In the data rows, 128 means zero.
Some points, each followed by its number:
[155  68 222  64  84  71 153  91 161 117  49 136  80 208 115 202] 0
[116 104 136 116 111 130 135 111 106 112 102 151  91 162 166 146] 1
[128  91 147  96 110 148 144 103 156 110 134 171  79 180 137 129] 2
[137  89 150 111 119  90 107  97 135 158 120 159  61 165 137 142] 3
[126 105 117  78 181 104 131 137  72  99 192 185 175 132  96  74] 4
[115 145 141 141 133 190 110 165 143 118 174  73 177  54 137 113] 5
[160 116 159 128 143  93 129 102 147 131 116  89 137 132 132 141] 6
[122 111  68 230 136 167  98 129  64 164 144  68 144 125 124 114] 7
[160 123 171 134 140  71 143  97 151 174 143 140 111 153 109 179] 8
[123 162 104 136 176 174 191 162 123 115 179 119 206  74 140 110] 9
[117 140  93 149 115 157 127 140  96 170 123  96 122 120 171 129] 10
[119 195  79 185  97 117 103 167 143 103 176 116 154  52 152 106] 11
[136 134 144 111 126 109 118 117 143 151 148 124 109 124 155 138] 12
[ 99 115 121  74 126 112 144 109 134 153 160 154 147 168 124 142] 13
[132 124 133 147  93  53 130 121 162 147  88  84 121 175  99 160] 14
[146 111 121  99 110 159 151 114 131 151 106 142 102 162 112 126] 15
[159 163 169 102  83  57 116  87 163 147  75 103 157 168 146 184] 16
[109 145  70 178 116 166 123 184 117 119 153 127 134  74 136  97] 17
[131 142  94 166 153 180 173 194 137 123 164 110 146 114 238  40] 18
[117 113 139 128 163 142 131 173 107 139 116 121 116 118 139  98] 19
[132 124  97 106 177 124 143 152  90 115 129  99 177  83 139  83] 20
[ 97 136 114 176 149 133 112 162 122  78 146  86 198 118 120 134] 21
[137  97 113 122 133  73 138  75  92 162  88  99 116 178 117 146] 22
[221  55 156  83  70 121 146  73 136 213  88 152 127 196  70 145] 23
[ 90 110  58 144 132 124  98 179  83 106 157 166 166 106 140 108] 24
[ 91 135  75 225 166 178  67 152  65  41 159  82 219   0  93  65] 25
[235 100 189 114 123 102 115  78 175 148 113 117 109 146 139 115] 26
[135 201 117 167 115 140 107 172 164  21 165 116 102  88 190  85] 27
Which three points above are nearest to each new point, looking only along the 5 directions in which the numbered points spread most? Their numbers follow each, nearest first.
[157 128 171  97 129  61 163 127 168 119  56 113 108 158 104 190] 16 8 14
[121 111  86 123 163 187 125 135 113 115 123 116 208  99 107 107] 20 9 19
[137 132  98 147 140 123 132 121 120  99 169 158 141  84  81  91] 20 19 21
[132  97 174  82 124 199 144  99 136 139 141 136 104 166 164 117] 15 2 12
[146 147 186 127 121 105 145  73 155 108  89 111 125 149 128 177] 16 8 6
[186 104 217  96 103  27 177 100 170 154 111 155  84 198 143 169] 0 8 26
[132  82 166 116  45 111 148  89 126 180 103 145  77 194 117 132] 3 22 15
[157 136 170  28  86 133 133 110 145 165 114 107 121 146 141 117] 26 8 12
[148 134  73 189 171 126 125  97  98 118  96 107 126 117 115 139] 10 19 21
[210 109 191 148  75  27 159  81 164   0  80 161 140 190 102 174] 16 0 8
[127  82 129 122 153 154 126 108  97 160 116 152 110 132 183 134] 15 19 1
[112 100 131 133 139 134 150 123 129  56 139 186 144 112 122 147] 13 19 12
[120 147  85 137 111 181 119  96 122 141 132 108  83 113 128 179] 10 19 12
[125 141  82 132 156 168 150 153 115 118 154 122 159  64 135 107] 20 9 5
[135 122 136 103 156 101  84 101 109  96 116 164 157 151 114 110] 13 12 19
[155 131  94 116 145 167 105 135 145 155 147 130  90 121 109 142] 19 12 15
[128 148 139 131  97  59 166 128 156 103  55  76 122 212  96 219] 14 16 8
[136 118 162  88 134 124 141 110  80 137 124 167 131 157 119 126] 13 15 2
[188 100 182 122 136 106 133 106 146 144 128 127 118 160 123 145] 8 26 6
[119 156  83 141 105 114 102 135 136 100  98 134 144 123 148 153] 12 19 21
[115 128  77 136 141 185  80 191 188  81 119  82 146 111  85 133] 21 11 17
[105 121 134 104 126 127 126 115 114 109 147  98 135 120 168 114] 19 12 13
[145  77 239 117 118  57 171  85 133 146  99 124 100 182 122 147] 8 0 16
[168 125 148  81 165 150 143  69 102 142 129 170 132 163 113 102] 13 15 2
[131 172 116 109  89 201 163 143 177 166 130 144  92 150 126 174] 12 15 1
[181 120 160 154 145 124 124 112 149  99 146 114 129 110 112 125] 6 12 19
[113 143  96  85 110 175 141 126 213 143 131 139 112 116 142 118] 12 19 15
[114 128  90  98 123 149 145 144  81  97 138  97 139 173 108 105] 19 13 24
[ 83 158  55 116 125 131  90 184 120 116 188 180 151  83 129 110] 24 17 20
